In the data rows, the value 128 means zero.
Each row of this table is followed by its label. One hidden rule gives the labels. It looks at one to three of the table's principal directions, none of them among the few with the most spread.
tensor([076, 118, 140, 158, 110, 122, 106, 147, 146, 147, 127, 123, 110,
        127, 087, 138, 182, 136, 088, 136, 175, 156, 098, 126, 099, 101,
        137, 109, 135, 153, 072, 125, 106, 119, 096, 132, 134, 116, 168,
        129, 084]) d
tensor([197, 069, 097, 070, 148, 146, 119, 100, 111, 160, 199, 129, 155,
        164, 165, 159, 108, 216, 158, 117, 025, 117, 191, 093, 218, 175,
        088, 144, 145, 145, 193, 162, 061, 024, 098, 175, 143, 111, 120,
        100, 205]) e
tensor([166, 101, 129, 117, 111, 097, 198, 102, 156, 153, 148, 136, 142,
        088, 145, 115, 130, 117, 154, 140, 101, 143, 092, 092, 141, 140,
        133, 118, 137, 118, 105, 078, 112, 128, 163, 110, 071, 118, 133,
        095, 133]) f
tensor([117, 186, 091, 140, 163, 115, 082, 111, 090, 103, 081, 110, 169,
        175, 162, 141, 177, 109, 125, 085, 131, 129, 127, 171, 110, 115,
        171, 147, 111, 109, 119, 164, 224, 153, 126, 059, 117, 200, 140,
        155, 091]) f
tensor([042, 167, 111, 144, 107, 095, 086, 158, 101, 126, 053, 105, 105,
        149, 109, 126, 180, 103, 096, 129, 187, 143, 121, 150, 078, 074,
        184, 150, 113, 169, 086, 152, 152, 162, 101, 102, 136, 128, 151,
        150, 095]) e
tensor([101, 160, 137, 093, 080, 122, 158, 150, 127, 105, 101, 127, 118,
        107, 122, 135, 135, 093, 137, 145, 180, 135, 096, 154, 077, 096,
        162, 108, 155, 136, 101, 101, 144, 172, 188, 120, 121, 134, 136,
        094, 108]) f
tensor([108, 195, 094, 100, 190, 095, 078, 126, 053, 121, 046, 087, 152,
        223, 178, 190, 184, 144, 107, 094, 098, 155, 136, 104, 151, 109,
        174, 179, 074, 138, 117, 237, 192, 077, 091, 087, 153, 136, 164,
        172, 183]) d
tensor([090, 142, 149, 134, 039, 093, 188, 189, 136, 143, 146, 121, 068,
        096, 075, 069, 095, 071, 123, 185, 187, 137, 094, 099, 054, 095,
        076, 081, 187, 133, 091, 024, 044, 142, 146, 150, 147, 094, 134,
        084, 045]) d
tensor([167, 169, 149, 062, 104, 158, 169, 132, 112, 071, 095, 135, 117,
        087, 150, 157, 136, 124, 158, 143, 105, 114, 122, 130, 134, 102,
        170, 143, 154, 131, 165, 137, 155, 151, 202, 094, 130, 139, 112,
        096, 149]) d
tensor([137, 118, 154, 131, 138, 134, 141, 109, 141, 100, 139, 130, 112,
        105, 108, 132, 124, 122, 128, 129, 154, 113, 142, 136, 111, 140,
        127, 085, 121, 123, 127, 148, 141, 162, 151, 134, 142, 141, 106,
        121, 141]) f
tensor([178, 102, 121, 092, 206, 127, 118, 105, 066, 131, 129, 102, 136,
        180, 149, 200, 160, 202, 111, 107, 052, 134, 210, 066, 190, 148,
        119, 190, 102, 122, 150, 226, 105, 000, 072, 136, 190, 122, 172,
        152, 235]) f
tensor([152, 124, 103, 160, 183, 163, 078, 110, 142, 135, 150, 129, 170,
        176, 157, 131, 123, 162, 130, 104, 054, 122, 145, 132, 183, 170,
        097, 153, 110, 117, 167, 153, 158, 086, 075, 115, 132, 131, 122,
        175, 101]) f
tensor([149, 163, 125, 068, 140, 104, 162, 144, 129, 088, 080, 105, 128,
        151, 157, 149, 111, 091, 154, 134, 099, 126, 146, 106, 112, 137,
        137, 120, 132, 117, 142, 151, 150, 121, 150, 115, 146, 145, 120,
        103, 136]) d
tensor([149, 061, 126, 161, 155, 126, 129, 126, 193, 136, 198, 142, 143,
        133, 113, 111, 081, 127, 137, 119, 123, 113, 160, 145, 123, 192,
        076, 078, 146, 105, 126, 091, 108, 112, 099, 169, 125, 147, 124,
        131, 081]) f
tensor([089, 108, 128, 144, 081, 122, 121, 167, 160, 139, 142, 115, 091,
        117, 090, 096, 124, 122, 116, 154, 147, 131, 132, 125, 094, 120,
        110, 098, 177, 171, 113, 078, 064, 127, 098, 154, 141, 099, 128,
        108, 052]) d
tensor([152, 130, 114, 093, 138, 085, 146, 140, 078, 128, 117, 110, 131,
        142, 156, 144, 117, 117, 134, 114, 126, 132, 147, 111, 127, 123,
        138, 141, 147, 111, 119, 122, 112, 100, 137, 129, 125, 153, 157,
        111, 172]) e
tensor([131, 081, 170, 133, 110, 149, 130, 145, 108, 154, 181, 126, 084,
        096, 088, 144, 114, 170, 091, 147, 156, 138, 129, 095, 145, 119,
        090, 106, 159, 146, 118, 115, 025, 087, 116, 194, 160, 079, 152,
        103, 187]) e
tensor([086, 148, 092, 208, 150, 117, 050, 140, 117, 157, 143, 135, 143,
        180, 116, 127, 170, 155, 082, 086, 147, 139, 119, 179, 117, 112,
        140, 142, 123, 142, 101, 116, 152, 107, 058, 100, 114, 148, 160,
        190, 035]) f
tensor([108, 161, 141, 094, 131, 135, 145, 127, 086, 124, 085, 123, 124,
        143, 137, 171, 163, 145, 111, 139, 132, 145, 117, 107, 137, 096,
        157, 171, 096, 132, 114, 167, 141, 104, 141, 121, 153, 099, 157,
        138, 195]) f
tensor([130, 202, 127, 103, 083, 165, 116, 147, 129, 105, 106, 154, 125,
        118, 135, 140, 164, 143, 149, 138, 108, 132, 071, 144, 137, 081,
        161, 148, 139, 155, 160, 141, 170, 138, 171, 078, 114, 121, 104,
        129, 067]) e
tensor([139, 084, 129, 132, 119, 116, 159, 138, 147, 151, 166, 131, 149,
        107, 147, 099, 065, 103, 133, 117, 157, 131, 112, 145, 115, 159,
        111, 107, 171, 094, 096, 017, 083, 138, 150, 181, 085, 134, 145,
        102, 143]) f
tensor([044, 199, 155, 199, 060, 132, 109, 136, 142, 151, 097, 150, 076,
        102, 038, 110, 239, 123, 085, 170, 192, 162, 033, 112, 082, 034,
        139, 124, 079, 173, 084, 173, 157, 168, 116, 054, 139, 088, 124,
        157, 018]) d
tensor([127, 102, 106, 109, 157, 123, 103, 113, 100, 145, 133, 117, 151,
        164, 161, 145, 120, 160, 130, 110, 107, 127, 157, 124, 168, 151,
        133, 146, 113, 136, 134, 155, 120, 099, 106, 157, 129, 120, 139,
        138, 198]) e
tensor([169, 090, 143, 102, 109, 114, 195, 124, 157, 139, 174, 142, 137,
        090, 128, 138, 114, 125, 140, 130, 138, 138, 111, 123, 113, 142,
        124, 098, 171, 102, 097, 055, 087, 110, 171, 151, 096, 141, 151,
        077, 135]) e
tensor([161, 119, 170, 101, 122, 155, 185, 122, 144, 093, 130, 129, 098,
        085, 107, 135, 107, 119, 130, 156, 117, 109, 161, 109, 117, 133,
        109, 115, 139, 114, 155, 123, 099, 136, 155, 139, 165, 121, 108,
        094, 157]) d
tensor([115, 124, 096, 142, 087, 101, 133, 161, 154, 154, 177, 131, 135,
        143, 138, 091, 099, 120, 140, 126, 133, 135, 098, 154, 107, 140,
        114, 087, 194, 147, 103, 018, 093, 121, 128, 140, 086, 120, 136,
        115, 024]) f
tensor([116, 151, 144, 165, 177, 140, 115, 108, 134, 115, 124, 148, 120,
        162, 106, 156, 155, 154, 099, 122, 126, 120, 145, 130, 136, 131,
        121, 132, 057, 120, 134, 196, 176, 114, 093, 108, 166, 121, 121,
        190, 127]) f
tensor([131, 085, 082, 190, 120, 102, 101, 133, 154, 186, 206, 148, 157,
        145, 145, 062, 061, 129, 138, 101, 123, 117, 120, 168, 142, 169,
        087, 103, 160, 122, 129, 020, 090, 132, 094, 159, 063, 132, 115,
        143, 061]) e
tensor([134, 136, 137, 118, 120, 123, 173, 112, 131, 109, 146, 147, 155,
        114, 133, 151, 157, 105, 133, 124, 169, 130, 101, 170, 092, 122,
        148, 097, 142, 089, 087, 089, 175, 160, 184, 096, 106, 184, 165,
        105, 099]) e
tensor([204, 093, 123, 107, 130, 136, 181, 102, 205, 116, 188, 149, 154,
        106, 139, 110, 074, 115, 195, 140, 061, 105, 140, 122, 144, 192,
        083, 083, 145, 104, 176, 110, 141, 130, 165, 124, 105, 142, 078,
        096, 083]) f
tensor([093, 106, 104, 131, 120, 092, 081, 172, 127, 131, 120, 116, 099,
        159, 102, 120, 124, 122, 124, 133, 140, 117, 179, 131, 109, 124,
        116, 116, 140, 162, 138, 161, 095, 111, 068, 148, 159, 140, 134,
        131, 088]) e
tensor([096, 145, 117, 134, 102, 118, 107, 152, 103, 151, 130, 132, 143,
        135, 130, 148, 171, 135, 109, 114, 177, 161, 069, 153, 110, 090,
        161, 137, 155, 133, 072, 095, 132, 115, 140, 118, 098, 138, 186,
        128, 098]) f
tensor([135, 083, 114, 173, 155, 136, 064, 132, 141, 147, 223, 151, 140,
        166, 106, 132, 111, 176, 104, 083, 158, 114, 159, 180, 130, 163,
        084, 072, 153, 119, 126, 110, 098, 091, 079, 180, 135, 173, 135,
        144, 086]) e
tensor([145, 113, 161, 088, 114, 132, 177, 124, 128, 106, 143, 139, 117,
        090, 116, 151, 117, 123, 137, 135, 176, 125, 127, 134, 102, 126,
        140, 099, 143, 110, 107, 116, 119, 142, 192, 158, 133, 139, 134,
        093, 181]) f
tensor([129, 123, 119, 098, 142, 141, 100, 123, 078, 138, 140, 127, 139,
        158, 143, 178, 139, 180, 116, 109, 130, 132, 147, 141, 158, 121,
        145, 150, 123, 142, 135, 171, 118, 086, 127, 154, 145, 120, 153,
        131, 203]) e
tensor([146, 114, 123, 107, 170, 139, 099, 115, 092, 118, 111, 116, 126,
        157, 126, 178, 160, 162, 120, 126, 082, 118, 195, 107, 163, 128,
        123, 167, 097, 133, 170, 236, 132, 078, 083, 117, 183, 142, 145,
        136, 184]) d
tensor([072, 124, 119, 177, 121, 112, 088, 149, 137, 163, 124, 121, 109,
        153, 094, 116, 149, 132, 096, 139, 145, 145, 116, 120, 119, 113,
        114, 127, 110, 161, 105, 144, 108, 116, 066, 131, 139, 093, 144,
        156, 083]) e
tensor([133, 169, 142, 149, 136, 143, 132, 108, 069, 132, 108, 137, 117,
        115, 140, 125, 152, 155, 087, 107, 136, 127, 119, 128, 144, 089,
        155, 178, 108, 115, 128, 099, 122, 131, 128, 109, 122, 124, 129,
        154, 182]) f
tensor([110, 143, 125, 079, 096, 133, 132, 153, 117, 130, 091, 109, 130,
        121, 141, 141, 137, 125, 138, 137, 138, 153, 101, 115, 118, 105,
        162, 157, 155, 149, 107, 120, 115, 113, 158, 143, 122, 100, 145,
        104, 154]) f
tensor([059, 166, 161, 165, 106, 142, 110, 135, 138, 103, 056, 116, 088,
        101, 065, 113, 185, 079, 101, 165, 186, 135, 106, 121, 074, 077,
        139, 132, 082, 140, 109, 195, 172, 197, 119, 085, 170, 124, 119,
        143, 090]) e
tensor([121, 075, 131, 181, 112, 128, 121, 123, 191, 149, 206, 156, 112,
        112, 079, 098, 127, 151, 123, 134, 141, 116, 135, 145, 118, 153,
        091, 069, 143, 148, 119, 095, 095, 130, 097, 147, 120, 124, 110,
        133, 044]) f
tensor([141, 151, 095, 149, 169, 096, 115, 111, 091, 146, 123, 114, 161,
        167, 199, 118, 112, 138, 109, 075, 104, 133, 116, 145, 158, 144,
        159, 140, 131, 119, 112, 061, 136, 126, 112, 117, 070, 138, 137,
        156, 150]) e
tensor([120, 114, 137, 154, 085, 138, 134, 123, 169, 151, 162, 155, 109,
        090, 097, 094, 140, 146, 131, 143, 135, 130, 096, 123, 129, 118,
        121, 109, 135, 154, 123, 094, 099, 142, 130, 132, 102, 101, 099,
        123, 082]) f
tensor([105, 117, 136, 196, 090, 146, 105, 135, 192, 147, 166, 161, 103,
        092, 083, 073, 114, 125, 127, 146, 141, 116, 093, 150, 124, 126,
        102, 090, 128, 158, 144, 095, 115, 178, 110, 126, 101, 100, 080,
        143, 033]) e
tensor([075, 199, 152, 137, 084, 175, 095, 151, 118, 103, 079, 129, 095,
        116, 088, 131, 197, 131, 101, 153, 159, 141, 084, 132, 100, 061,
        149, 146, 124, 160, 126, 163, 152, 152, 133, 089, 165, 112, 121,
        137, 072]) f
tensor([133, 077, 122, 125, 128, 115, 136, 124, 148, 151, 149, 112, 120,
        128, 114, 129, 131, 145, 122, 139, 100, 131, 165, 102, 136, 146,
        109, 120, 144, 149, 127, 127, 071, 092, 089, 150, 140, 110, 139,
        104, 132]) d
tensor([125, 151, 127, 083, 203, 112, 138, 109, 056, 082, 063, 090, 153,
        170, 209, 181, 117, 127, 120, 097, 124, 126, 157, 133, 155, 150,
        195, 155, 099, 116, 107, 159, 192, 138, 157, 127, 133, 128, 161,
        166, 255]) f
tensor([127, 128, 115, 141, 147, 127, 127, 132, 119, 137, 130, 125, 163,
        143, 165, 115, 093, 112, 126, 105, 138, 133, 111, 152, 129, 148,
        131, 144, 139, 095, 107, 065, 142, 133, 136, 142, 098, 137, 149,
        146, 137]) f
tensor([150, 123, 153, 074, 113, 147, 165, 114, 142, 099, 120, 129, 120,
        095, 134, 131, 107, 120, 163, 147, 128, 118, 127, 109, 133, 140,
        132, 109, 127, 127, 145, 148, 132, 154, 186, 150, 135, 116, 092,
        094, 186]) e
tensor([103, 181, 092, 168, 153, 123, 069, 119, 104, 138, 091, 118, 132,
        183, 157, 119, 170, 156, 108, 112, 067, 130, 122, 122, 172, 113,
        149, 164, 090, 168, 155, 164, 165, 121, 063, 068, 120, 108, 113,
        187, 083]) d
tensor([171, 080, 142, 084, 121, 127, 185, 119, 137, 118, 157, 118, 132,
        096, 133, 135, 110, 122, 151, 143, 116, 124, 154, 104, 124, 154,
        110, 111, 169, 106, 123, 097, 089, 108, 161, 152, 135, 141, 143,
        075, 163]) f
tensor([143, 132, 109, 160, 173, 130, 092, 113, 149, 122, 122, 132, 133,
        150, 158, 102, 084, 139, 145, 111, 071, 105, 147, 127, 177, 169,
        125, 135, 088, 145, 178, 158, 163, 143, 097, 121, 110, 103, 069,
        186, 125]) f
tensor([106, 150, 103, 145, 113, 126, 110, 130, 175, 113, 093, 125, 137,
        129, 137, 089, 127, 086, 172, 151, 090, 120, 106, 134, 131, 138,
        136, 126, 111, 155, 155, 155, 195, 185, 129, 074, 104, 117, 086,
        148, 037]) f
tensor([101, 126, 126, 134, 107, 141, 124, 150, 143, 137, 130, 138, 136,
        127, 135, 113, 108, 116, 133, 141, 139, 132, 099, 144, 130, 128,
        124, 131, 140, 131, 121, 089, 127, 144, 133, 141, 113, 108, 137,
        134, 104]) e
tensor([106, 166, 165, 157, 077, 160, 149, 120, 153, 110, 118, 169, 103,
        062, 083, 108, 171, 113, 123, 150, 182, 125, 068, 152, 094, 077,
        152, 123, 113, 127, 116, 111, 166, 200, 178, 085, 111, 132, 103,
        132, 076]) f
tensor([175, 033, 134, 109, 088, 105, 197, 140, 185, 162, 244, 140, 126,
        094, 100, 104, 051, 117, 164, 154, 136, 122, 144, 116, 108, 183,
        047, 044, 203, 107, 117, 036, 027, 097, 153, 203, 118, 126, 135,
        051, 102]) e
tensor([130, 119, 116, 139, 149, 133, 108, 126, 122, 137, 133, 128, 158,
        144, 146, 123, 108, 120, 129, 108, 134, 129, 127, 146, 133, 145,
        119, 140, 124, 100, 124, 117, 142, 127, 122, 142, 118, 149, 139,
        140, 142]) d
tensor([105, 214, 131, 143, 079, 114, 142, 145, 098, 130, 078, 142, 116,
        104, 123, 104, 190, 099, 117, 132, 162, 154, 044, 120, 094, 051,
        167, 165, 128, 118, 091, 087, 161, 154, 160, 056, 095, 143, 139,
        137, 066]) e
tensor([148, 123, 123, 088, 184, 116, 138, 123, 090, 109, 116, 109, 158,
        166, 199, 164, 089, 134, 133, 101, 110, 127, 144, 128, 164, 167,
        149, 131, 127, 107, 119, 120, 145, 111, 145, 155, 119, 130, 155,
        141, 220]) f
tensor([172, 135, 153, 111, 194, 129, 195, 098, 115, 105, 114, 149, 159,
        128, 181, 166, 111, 135, 111, 094, 123, 124, 134, 135, 145, 151,
        163, 160, 097, 060, 103, 076, 160, 115, 160, 133, 105, 150, 157,
        155, 223]) d
tensor([171, 103, 216, 124, 123, 188, 189, 088, 139, 117, 155, 143, 074,
        051, 055, 159, 163, 167, 087, 164, 133, 124, 147, 071, 132, 106,
        088, 118, 106, 110, 145, 169, 061, 108, 138, 148, 196, 103, 114,
        085, 213]) e
tensor([080, 182, 092, 129, 135, 134, 064, 139, 120, 116, 057, 104, 136,
        181, 137, 139, 191, 137, 126, 127, 090, 140, 132, 130, 132, 102,
        167, 178, 101, 176, 142, 206, 187, 116, 083, 074, 149, 117, 125,
        168, 072]) f
tensor([119, 093, 108, 153, 177, 123, 082, 115, 152, 119, 147, 129, 144,
        167, 136, 124, 094, 133, 138, 108, 117, 102, 176, 159, 146, 181,
        114, 099, 100, 135, 151, 170, 161, 144, 090, 148, 135, 141, 105,
        166, 122]) f
tensor([176, 103, 108, 106, 148, 135, 118, 106, 118, 121, 142, 119, 148,
        130, 145, 133, 124, 143, 157, 116, 077, 113, 176, 121, 154, 151,
        118, 146, 139, 119, 169, 163, 132, 104, 123, 120, 135, 158, 117,
        115, 147]) f
Here are more rows. What is the label of each one?
tensor([136, 164, 166, 117, 082, 157, 165, 139, 131, 106, 121, 155, 110,
        070, 110, 128, 156, 117, 124, 144, 162, 134, 072, 132, 105, 082,
        147, 129, 151, 111, 114, 083, 130, 156, 186, 105, 115, 141, 131,
        104, 106]) -> f
tensor([091, 140, 124, 130, 117, 135, 070, 151, 132, 122, 107, 124, 108,
        150, 082, 167, 215, 150, 119, 146, 129, 145, 125, 113, 122, 090,
        135, 132, 116, 172, 126, 239, 151, 094, 086, 091, 173, 134, 154,
        140, 062]) -> f
tensor([085, 189, 135, 104, 062, 125, 135, 165, 097, 114, 046, 110, 109,
        086, 148, 089, 124, 067, 140, 152, 170, 143, 056, 125, 101, 070,
        177, 156, 151, 145, 110, 083, 139, 205, 188, 107, 094, 106, 118,
        106, 131]) -> e
tensor([148, 109, 122, 112, 131, 152, 094, 103, 106, 134, 146, 121, 144,
        129, 118, 151, 170, 157, 137, 124, 113, 131, 144, 117, 150, 124,
        114, 138, 126, 128, 148, 202, 131, 102, 122, 120, 151, 155, 135,
        106, 154]) -> d
tensor([156, 154, 108, 045, 182, 093, 176, 114, 085, 065, 075, 091, 162,
        172, 234, 166, 084, 101, 158, 101, 093, 108, 172, 149, 140, 172,
        190, 119, 139, 112, 131, 108, 185, 154, 182, 120, 112, 157, 136,
        121, 211]) -> d
tensor([136, 176, 139, 113, 088, 107, 177, 130, 093, 111, 108, 147, 123,
        083, 143, 122, 142, 096, 135, 123, 178, 130, 076, 152, 095, 080,
        179, 129, 148, 106, 099, 065, 155, 183, 208, 087, 081, 160, 136,
        109, 126]) -> e
tensor([221, 124, 146, 058, 190, 113, 204, 076, 043, 125, 120, 115, 154,
        130, 185, 189, 122, 152, 132, 109, 078, 133, 163, 063, 182, 141,
        129, 180, 096, 061, 139, 166, 120, 061, 167, 129, 142, 145, 162,
        105, 255]) -> d
tensor([111, 113, 085, 147, 182, 111, 051, 149, 139, 109, 124, 098, 131,
        206, 137, 121, 086, 125, 137, 109, 090, 100, 212, 149, 134, 181,
        101, 108, 122, 154, 172, 190, 149, 112, 050, 144, 169, 141, 104,
        170, 079]) -> f
tensor([115, 106, 150, 157, 071, 151, 167, 149, 247, 140, 158, 172, 106,
        080, 063, 086, 129, 107, 161, 192, 113, 132, 084, 104, 108, 133,
        082, 106, 125, 142, 133, 107, 121, 136, 127, 116, 124, 083, 096,
        127, 000]) -> f
tensor([145, 123, 109, 103, 108, 127, 099, 145, 104, 132, 141, 123, 103,
        137, 126, 120, 106, 155, 144, 132, 093, 109, 171, 117, 152, 123,
        111, 133, 150, 164, 186, 156, 079, 102, 107, 147, 149, 118, 095,
        110, 137]) -> e
tensor([153, 090, 116, 119, 166, 115, 127, 131, 162, 097, 146, 119, 152,
        137, 146, 137, 084, 108, 143, 095, 138, 109, 176, 176, 101, 180,
        136, 087, 163, 106, 123, 100, 143, 139, 135, 156, 117, 182, 129,
        116, 114]) -> d
tensor([124, 072, 125, 162, 095, 131, 112, 149, 175, 155, 204, 151, 131,
        105, 084, 095, 090, 116, 134, 127, 179, 121, 125, 169, 093, 147,
        080, 076, 173, 115, 115, 070, 085, 138, 124, 176, 114, 154, 128,
        102, 061]) -> e
tensor([068, 169, 164, 137, 052, 177, 113, 140, 145, 112, 116, 165, 087,
        085, 057, 128, 194, 132, 123, 174, 192, 130, 070, 149, 096, 059,
        141, 116, 108, 165, 127, 176, 158, 184, 163, 099, 154, 107, 108,
        126, 069]) -> e
tensor([101, 169, 118, 161, 113, 139, 102, 123, 140, 116, 103, 139, 139,
        118, 132, 100, 152, 109, 132, 118, 148, 128, 084, 165, 112, 108,
        162, 133, 120, 135, 120, 112, 190, 188, 146, 083, 093, 142, 106,
        154, 064]) -> f
tensor([125, 111, 120, 171, 134, 127, 102, 106, 156, 151, 153, 158, 134,
        126, 101, 133, 172, 152, 128, 128, 117, 129, 115, 133, 148, 124,
        126, 126, 090, 142, 133, 180, 158, 127, 099, 093, 113, 133, 126,
        156, 083]) -> e
tensor([089, 144, 117, 194, 161, 110, 100, 130, 105, 154, 129, 135, 129,
        166, 139, 135, 153, 159, 067, 096, 144, 138, 115, 156, 137, 115,
        156, 145, 108, 140, 088, 083, 131, 115, 073, 115, 106, 112, 166,
        193, 107]) -> d
tensor([141, 124, 113, 114, 168, 111, 115, 119, 125, 098, 115, 104, 133,
        158, 145, 136, 099, 113, 141, 112, 112, 107, 183, 140, 123, 163,
        127, 104, 122, 127, 152, 170, 155, 140, 120, 132, 148, 153, 107,
        131, 142]) -> f
tensor([130, 154, 137, 101, 159, 110, 157, 107, 103, 106, 084, 133, 150,
        133, 158, 175, 169, 120, 120, 107, 151, 140, 111, 136, 121, 113,
        188, 146, 094, 099, 088, 147, 189, 140, 163, 098, 110, 162, 163,
        137, 186]) -> e
tensor([117, 143, 143, 087, 093, 126, 172, 154, 140, 105, 107, 125, 127,
        108, 129, 114, 093, 075, 150, 147, 171, 129, 108, 137, 079, 124,
        128, 111, 154, 103, 109, 081, 129, 162, 186, 150, 129, 138, 126,
        090, 128]) -> e
tensor([090, 144, 108, 142, 108, 134, 092, 146, 142, 136, 132, 134, 140,
        154, 120, 129, 171, 137, 132, 134, 133, 144, 093, 143, 121, 114,
        133, 126, 136, 151, 108, 135, 156, 118, 114, 104, 124, 128, 147,
        146, 044]) -> f
tensor([079, 142, 081, 131, 104, 093, 091, 162, 105, 157, 114, 116, 148,
        167, 155, 113, 125, 115, 133, 119, 145, 144, 099, 155, 122, 114,
        152, 140, 149, 154, 101, 094, 133, 132, 116, 125, 093, 122, 157,
        139, 087]) -> e
tensor([170, 109, 125, 021, 142, 084, 236, 131, 152, 095, 092, 086, 157,
        129, 204, 152, 059, 073, 185, 143, 088, 136, 141, 096, 118, 186,
        156, 107, 166, 109, 105, 076, 129, 125, 204, 155, 103, 112, 143,
        068, 199]) -> d
tensor([096, 108, 101, 173, 142, 102, 083, 144, 137, 155, 152, 111, 145,
        168, 116, 118, 147, 128, 111, 110, 149, 149, 122, 138, 108, 142,
        112, 109, 146, 133, 080, 114, 127, 098, 079, 131, 124, 141, 167,
        152, 055]) -> f
tensor([107, 094, 107, 167, 078, 095, 135, 157, 179, 170, 175, 131, 112,
        117, 095, 064, 094, 103, 140, 151, 137, 131, 114, 127, 098, 140,
        085, 090, 169, 150, 113, 049, 071, 131, 102, 146, 103, 104, 117,
        112, 022]) -> f
tensor([111, 089, 123, 175, 110, 114, 081, 144, 158, 182, 170, 148, 079,
        136, 051, 114, 141, 172, 105, 145, 117, 127, 159, 095, 139, 114,
        075, 119, 101, 176, 157, 190, 052, 075, 036, 155, 161, 092, 104,
        138, 089]) -> d
tensor([140, 100, 130, 136, 173, 129, 114, 104, 132, 123, 125, 108, 134,
        143, 130, 140, 122, 129, 126, 126, 102, 121, 166, 111, 148, 160,
        108, 120, 099, 122, 145, 188, 138, 124, 099, 133, 152, 130, 122,
        134, 166]) -> e
tensor([076, 190, 120, 160, 142, 122, 100, 129, 089, 104, 055, 117, 138,
        141, 145, 121, 164, 092, 100, 106, 175, 131, 105, 172, 095, 091,
        187, 162, 101, 118, 097, 123, 205, 192, 134, 076, 114, 157, 143,
        172, 112]) -> f
tensor([168, 119, 150, 029, 138, 103, 195, 133, 089, 108, 092, 096, 114,
        124, 155, 174, 106, 121, 138, 139, 114, 136, 167, 068, 130, 131,
        138, 138, 139, 112, 127, 149, 078, 083, 163, 170, 161, 121, 147,
        069, 255]) -> e
tensor([110, 166, 110, 140, 154, 152, 069, 118, 150, 104, 107, 136, 137,
        170, 139, 143, 162, 161, 141, 119, 085, 121, 124, 141, 161, 136,
        152, 133, 086, 170, 161, 211, 205, 131, 105, 088, 135, 113, 091,
        187, 077]) -> f
tensor([120, 132, 166, 121, 107, 135, 172, 121, 117, 113, 139, 160, 116,
        081, 122, 134, 113, 121, 111, 121, 212, 119, 100, 172, 098, 107,
        162, 104, 130, 104, 093, 064, 127, 186, 195, 155, 104, 140, 132,
        115, 182]) -> e
tensor([122, 071, 114, 150, 136, 116, 122, 149, 165, 154, 167, 137, 151,
        132, 131, 102, 069, 115, 128, 110, 154, 126, 139, 159, 113, 168,
        107, 116, 156, 105, 102, 048, 093, 119, 108, 189, 100, 137, 146,
        131, 114]) -> f
tensor([101, 221, 140, 146, 174, 165, 073, 115, 012, 109, 038, 126, 125,
        158, 153, 177, 209, 169, 063, 098, 132, 136, 120, 131, 166, 052,
        190, 241, 057, 119, 138, 205, 190, 118, 103, 067, 161, 133, 161,
        204, 215]) -> e
